In the data rows, zero lies at 4.5, halfway between 4 and 5.
Here is a table of points, one per row:
[6 4 5 2 4 3 5 2 5 2 6 3 3 3 6 5 5 6 6 6 6 5 4 7 5 5 0 3 5 4 4 5 4 3 4 3 7
 4 5 3 1 2 3 7 3 5 7 3]
[6 6 5 5 6 9 3 4 4 3 4 3 3 4 8 3 4 5 4 5 6 6 3 3 5 2 5 8 6 4 4 6 3 5 3 5 4
 2 4 6 4 5 4 5 5 3 2 6]
[4 7 4 4 4 4 5 3 6 3 3 3 3 5 3 4 3 2 3 1 2 3 5 1 2 5 5 6 4 2 5 2 5 5 3 4 4
 5 2 5 5 4 5 3 4 3 4 5]
[7 4 3 1 5 4 1 6 5 2 3 6 6 3 5 4 6 4 6 2 6 4 4 6 4 3 6 7 4 4 5 1 6 5 5 5 6
 4 7 3 3 6 6 4 2 5 6 3]
[2 5 7 1 2 4 4 4 5 3 6 2 6 7 2 4 4 5 3 5 5 5 3 5 6 5 7 4 5 6 6 7 5 3 5 5 6
 3 5 3 7 3 2 5 0 3 4 2]
[1 5 3 8 6 5 2 1 5 4 7 5 5 3 4 4 5 5 3 6 3 1 3 4 2 6 6 9 5 6 6 3 7 3 6 5 7
 3 4 4 6 5 7 7 0 4 6 5]
[7 6 3 5 4 4 5 4 5 7 7 4 1 4 6 6 5 4 5 7 6 4 5 6 8 4 6 3 4 4 7 4 6 8 5 4 3
 6 3 3 7 7 4 3 4 6 6 5]
[6 6 7 6 6 6 6 7 6 7 4 6 3 7 2 2 6 7 5 5 6 2 3 5 4 2 7 5 3 3 4 1 5 4 4 5 6
 7 2 5 1 4 3 7 6 5 6 7]
[6 8 3 7 3 4 6 9 4 1 5 5 8 5 3 5 5 3 6 4 7 2 7 4 4 4 2 8 5 4 4 6 4 5 5 4 5
 7 3 5 6 4 6 9 5 4 4 6]
[4 5 4 5 4 5 4 5 5 6 6 3 7 5 8 7 5 4 4 5 4 7 3 6 5 6 6 4 7 5 4 2 5 6 5 4 3
 7 5 5 5 1 5 3 4 6 4 5]
[6 5 3 5 5 3 7 4 4 5 4 2 5 6 3 3 4 3 5 3 5 6 4 7 4 3 5 6 4 3 4 5 2 2 4 5 5
 4 7 8 6 7 7 4 6 5 6 5]
[4 4 6 3 5 6 5 8 5 8 3 6 3 1 4 3 4 2 4 7 6 6 6 3 6 5 2 2 5 6 5 5 5 1 1 3 5
 4 7 8 4 2 5 7 1 6 7 4]
[4 5 7 2 5 5 4 7 3 2 5 4 1 6 6 6 4 6 4 7 3 6 8 7 3 5 3 3 4 4 6 6 5 3 6 4 4
 4 5 5 1 6 6 3 5 5 3 6]
[1 4 1 6 3 4 6 5 4 4 5 8 3 5 3 2 3 6 5 5 5 4 2 5 5 3 1 7 4 3 3 7 4 3 1 3 4
 9 4 5 3 6 4 2 5 4 4 4]
[4 6 5 4 4 3 5 3 6 5 4 5 4 7 4 4 3 3 6 3 3 5 6 2 4 4 6 7 3 5 4 1 3 4 2 5 3
 5 4 6 5 4 5 4 5 4 4 5]
[6 5 5 5 6 4 6 5 4 6 2 4 5 3 5 7 2 7 2 4 4 2 3 5 5 7 2 4 4 3 4 2 3 6 5 5 4
 4 5 6 5 6 2 5 4 5 5 5]
[2 6 7 7 3 2 5 6 4 6 2 2 6 3 8 0 2 6 5 5 5 2 4 6 4 6 7 4 5 6 3 5 3 5 4 6 4
 4 6 2 5 2 6 4 5 4 4 4]
[2 7 9 6 4 9 6 4 4 3 5 4 7 1 7 5 3 5 5 2 4 7 8 7 7 3 6 7 3 4 3 6 5 5 3 4 4
 3 4 4 3 6 4 5 7 5 5 5]
[2 4 5 2 5 5 5 4 4 2 5 5 8 9 5 6 5 6 6 6 6 4 3 5 5 7 7 3 5 4 3 5 5 3 4 4 4
 1 4 2 6 3 2 4 1 5 7 5]
[2 3 3 2 5 5 4 7 6 7 9 5 2 5 5 4 4 3 5 0 4 6 3 2 3 5 3 2 5 5 6 6 6 2 5 5 4
 5 6 4 5 7 4 6 6 6 4 5]
[6 3 7 7 5 5 4 2 4 3 5 5 7 5 6 5 6 5 4 4 3 5 8 6 2 5 1 3 4 4 6 6 5 2 5 5 4
 3 4 5 8 6 1 4 5 3 3 4]
[7 5 4 6 5 5 8 5 5 5 5 4 4 5 2 6 6 3 4 1 3 6 4 7 5 4 6 6 6 6 4 7 3 2 4 5 6
 4 6 7 5 5 6 3 5 4 5 4]
[7 8 3 4 4 9 4 4 5 4 5 6 3 4 6 3 3 4 4 3 4 5 2 4 3 2 5 6 3 4 1 6 3 4 4 4 3
 2 4 4 3 2 2 5 5 4 4 6]
[5 6 6 6 5 2 3 5 3 7 5 7 5 5 1 2 5 6 5 4 3 3 3 5 4 2 8 7 6 5 6 3 6 4 2 3 3
 6 3 5 1 5 2 5 5 2 4 4]
[3 3 7 6 6 3 3 3 2 3 1 4 2 4 4 6 4 3 5 7 4 5 3 4 3 3 2 3 4 4 3 5 5 3 5 6 3
 5 4 2 6 6 6 7 5 7 6 5]
[3 3 3 5 5 7 5 4 4 4 4 3 6 5 7 7 6 6 5 5 4 7 4 5 6 6 5 5 7 5 5 3 6 7 6 4 3
 7 5 4 5 2 6 5 4 3 3 3]
[3 3 1 5 5 5 9 3 4 3 7 6 3 1 3 4 6 8 5 7 5 9 4 4 4 5 6 2 5 6 6 1 5 3 4 4 5
 0 5 3 6 6 6 6 7 2 5 4]
[3 5 7 7 6 4 3 4 6 3 3 5 3 5 4 5 4 1 4 7 5 6 3 4 4 4 2 2 5 4 5 6 2 3 5 3 4
 5 5 2 5 5 5 4 4 3 3 5]
[6 4 6 1 4 4 7 6 6 5 2 9 7 5 7 6 5 3 5 7 4 4 3 4 5 7 4 5 5 4 6 5 6 2 5 5 5
 5 3 1 5 7 7 3 6 6 5 5]
[6 5 5 6 4 3 4 5 3 5 2 3 6 3 5 7 5 8 5 6 3 2 2 3 4 5 3 4 5 5 7 6 5 7 4 4 3
 4 6 8 5 6 1 3 5 6 5 5]
[7 4 6 1 3 5 7 6 4 4 2 5 7 5 5 5 3 1 4 7 4 3 2 3 3 5 3 4 4 7 8 6 7 3 6 4 5
 5 5 3 5 8 8 4 6 4 5 5]
[4 5 6 0 8 5 7 2 5 7 7 4 8 6 2 1 5 4 4 5 5 3 8 4 4 5 1 4 6 5 5 6 4 9 5 5 4
 2 6 3 0 3 7 3 5 4 3 4]
[4 4 7 3 4 5 5 7 3 7 4 7 4 2 6 5 5 2 4 5 2 5 4 1 7 5 2 4 5 3 5 6 5 3 5 5 7
 3 5 8 3 2 6 5 0 3 6 5]
[3 7 5 3 4 3 4 2 2 3 3 6 2 5 4 4 4 4 6 3 6 6 7 3 3 3 6 6 5 4 4 3 5 5 6 8 6
 7 5 7 6 4 4 4 4 3 3 3]
[7 4 3 6 6 4 6 5 4 5 3 3 3 6 4 5 7 4 6 3 5 6 5 7 5 6 6 7 4 5 3 6 4 3 5 6 5
 3 5 6 4 5 6 3 5 4 6 5]
[5 4 3 6 6 4 7 6 5 6 3 6 6 4 5 6 1 6 3 4 3 2 3 5 5 6 3 3 5 6 3 5 6 7 5 4 4
 5 5 7 5 6 1 4 4 6 4 4]
[7 3 4 7 3 6 4 2 1 5 6 3 3 6 6 6 4 4 5 5 4 1 3 5 7 5 6 3 6 5 3 1 3 5 4 4 5
 6 4 3 5 6 5 4 4 5 4 4]
[4 2 3 7 3 4 7 4 5 7 6 5 6 5 5 8 3 6 5 5 5 1 8 1 4 0 3 5 5 5 6 4 5 0 7 5 3
 2 5 3 0 1 3 2 6 6 5 5]
[3 4 4 4 5 4 4 1 2 3 2 5 4 6 3 3 4 3 4 3 6 5 7 4 5 5 6 7 4 7 5 1 4 4 3 3 3
 5 3 6 5 4 4 4 5 5 2 4]
[5 2 6 6 9 6 5 5 4 5 7 4 5 3 2 1 4 5 5 5 4 2 7 2 5 8 7 5 3 3 3 6 3 6 6 5 3
 7 4 3 6 3 6 3 6 4 4 3]
[8 6 2 6 2 2 5 2 5 2 2 5 7 4 3 3 4 5 4 1 4 6 6 3 5 5 7 0 5 4 3 7 4 4 5 6 4
 7 3 5 3 6 7 9 4 4 4 6]
[6 4 3 1 6 4 1 6 4 2 3 5 5 0 3 3 7 4 4 1 4 3 5 7 4 3 5 5 4 5 5 1 4 2 4 5 6
 4 5 1 3 6 4 1 0 4 5 4]
[6 6 3 4 5 8 3 4 5 4 4 3 2 3 8 2 4 5 5 4 4 4 2 4 5 3 5 6 4 6 3 7 3 3 3 5 3
 3 2 5 4 3 3 5 5 5 3 5]
[3 3 2 4 3 5 3 5 5 7 7 3 7 3 5 6 5 5 5 7 5 7 3 5 6 4 5 4 4 5 5 2 3 6 5 5 2
 7 3 4 5 2 6 4 5 4 5 4]
[5 4 5 0 5 3 2 5 4 2 4 3 3 5 2 5 3 2 3 7 4 3 5 4 7 4 7 3 5 4 3 6 5 3 5 4 5
 3 4 6 5 1 6 7 8 4 6 4]
[3 4 3 5 4 5 3 4 6 6 6 4 7 5 6 6 6 6 4 5 4 7 4 6 7 5 5 4 4 5 6 3 3 6 5 7 5
 8 5 4 5 0 6 4 5 4 3 3]
[1 4 3 3 1 3 3 6 4 3 2 3 3 5 3 3 6 3 3 2 3 5 6 3 4 4 1 6 4 5 4 3 4 5 4 5 5
 6 2 6 6 4 4 3 7 5 6 7]
[4 4 7 3 5 6 4 8 5 2 5 4 2 7 5 6 3 6 4 6 5 5 7 7 2 6 4 2 4 4 6 6 5 3 5 3 3
 3 3 4 1 5 8 4 4 5 3 3]
[2 5 5 1 5 5 5 4 5 3 6 5 8 7 4 4 5 7 5 5 3 3 3 6 7 5 6 2 3 2 4 6 3 2 4 3 5
 2 5 4 8 3 3 5 1 6 6 6]
[6 3 3 5 1 5 3 1 3 6 6 5 2 5 5 6 5 4 5 4 5 2 4 7 7 7 6 5 4 4 5 3 5 7 4 4 4
 6 6 3 5 6 5 5 6 4 3 5]
[5 4 3 5 4 6 4 6 5 8 4 2 7 3 4 6 5 6 4 7 5 7 5 2 1 3 5 3 3 3 2 6 4 7 4 5 9
 4 5 3 4 7 4 7 5 6 3 3]
[6 4 5 5 5 3 5 5 6 6 4 5 6 3 3 6 2 6 5 5 5 3 3 5 5 6 2 3 4 5 4 4 3 7 6 5 4
 4 5 7 5 7 2 4 3 4 3 5]
[6 3 2 4 1 4 3 2 4 6 6 3 1 5 6 5 6 4 4 5 4 1 3 4 7 5 5 3 3 4 4 3 5 5 5 4 3
 7 5 4 6 7 5 4 4 3 3 4]
[5 5 5 5 3 3 4 5 5 6 3 5 5 2 3 6 5 8 6 5 5 1 2 5 4 5 2 3 4 4 5 5 5 8 6 5 4
 3 3 8 5 6 3 5 6 6 4 3]
Along one direction, these points spread out more than along any other. Take the direction at right angles to it along which they spread out most. Go by this last direction. For each point below, how far along it does it lie, from 0 to 99? The average is 50, and the first point in the table lies past the average. One standard deviation of the points above along it is 16.
[4 4 3 4 4 4 2 5 5 8 3 3 7 4 6 8 5 7 5 6 4 6 5 2 3 3 6 3 4 5 3 7 4 7 4 3 9
 4 5 4 4 7 4 5 4 3 3 5] 66
[4 5 5 4 4 5 5 2 6 3 2 4 1 3 2 2 3 3 4 3 5 6 6 3 4 5 7 7 5 4 5 3 5 6 7 5 5
 6 3 6 4 4 3 4 5 5 6 6] 27
[3 8 4 6 5 4 4 8 5 4 3 3 3 5 2 2 4 4 6 4 3 6 7 4 6 4 1 6 5 5 6 2 5 6 5 5 6
 5 3 5 6 4 4 4 6 5 5 7] 35
[5 6 6 4 5 3 3 2 7 5 4 6 3 6 5 4 5 5 4 4 6 6 8 3 4 4 5 7 5 5 4 2 2 4 3 2 4
 6 4 7 6 6 6 5 6 5 6 6] 32
[6 3 2 5 6 4 8 5 5 5 3 3 4 6 3 4 4 2 4 3 7 7 5 7 5 3 5 7 4 5 5 8 7 4 4 5 4
 4 4 6 4 5 5 2 4 2 4 5] 33
[2 3 2 3 6 3 3 5 2 6 6 7 4 7 8 5 4 3 3 0 5 7 4 3 3 5 3 3 5 5 8 7 5 5 5 5 5
 3 3 2 3 5 4 6 6 6 7 4] 48
[7 3 6 6 3 3 3 4 6 4 8 6 7 5 5 5 4 5 4 7 6 6 8 6 3 7 3 5 5 4 5 5 5 2 6 4 3
 2 4 5 7 6 0 3 5 4 4 4] 62
[3 4 4 6 4 5 3 4 5 6 8 5 8 5 7 5 5 4 3 4 4 7 2 4 6 3 4 3 2 4 3 1 5 6 6 5 4
 6 5 6 6 3 7 4 5 4 3 3] 66
[7 5 7 3 3 4 5 3 4 2 8 6 4 3 5 5 4 4 4 5 4 6 2 6 4 5 1 3 3 5 4 6 6 5 5 5 8
 4 5 2 1 1 1 4 2 5 6 6] 54
[6 5 3 6 6 4 7 4 4 4 3 4 4 6 3 4 7 4 4 2 2 6 4 5 6 5 6 8 4 5 4 8 5 3 5 3 5
 4 6 6 3 4 4 4 7 5 6 3] 32
[3 2 3 6 4 5 5 8 6 3 3 5 3 6 7 5 6 0 3 6 3 2 5 7 6 3 7 3 5 4 5 2 3 8 4 6 5
 2 6 4 1 6 2 6 5 4 3 2] 56
[3 3 6 5 2 4 7 6 4 6 2 3 5 3 7 1 5 7 4 5 5 3 5 5 3 3 6 4 5 4 2 6 4 7 5 3 1
 2 5 3 6 3 6 5 4 4 3 4] 55
[7 3 7 6 8 5 5 4 4 4 7 3 4 3 2 1 5 5 4 5 5 2 7 1 1 4 5 2 3 5 5 7 6 8 4 4 4
 8 6 5 7 2 6 1 4 5 5 4] 51
[2 5 7 6 6 3 3 4 6 3 2 4 2 4 4 7 6 2 6 6 5 5 3 3 3 4 2 3 4 4 4 6 5 3 5 6 3
 4 4 2 5 5 6 5 5 5 2 4] 47
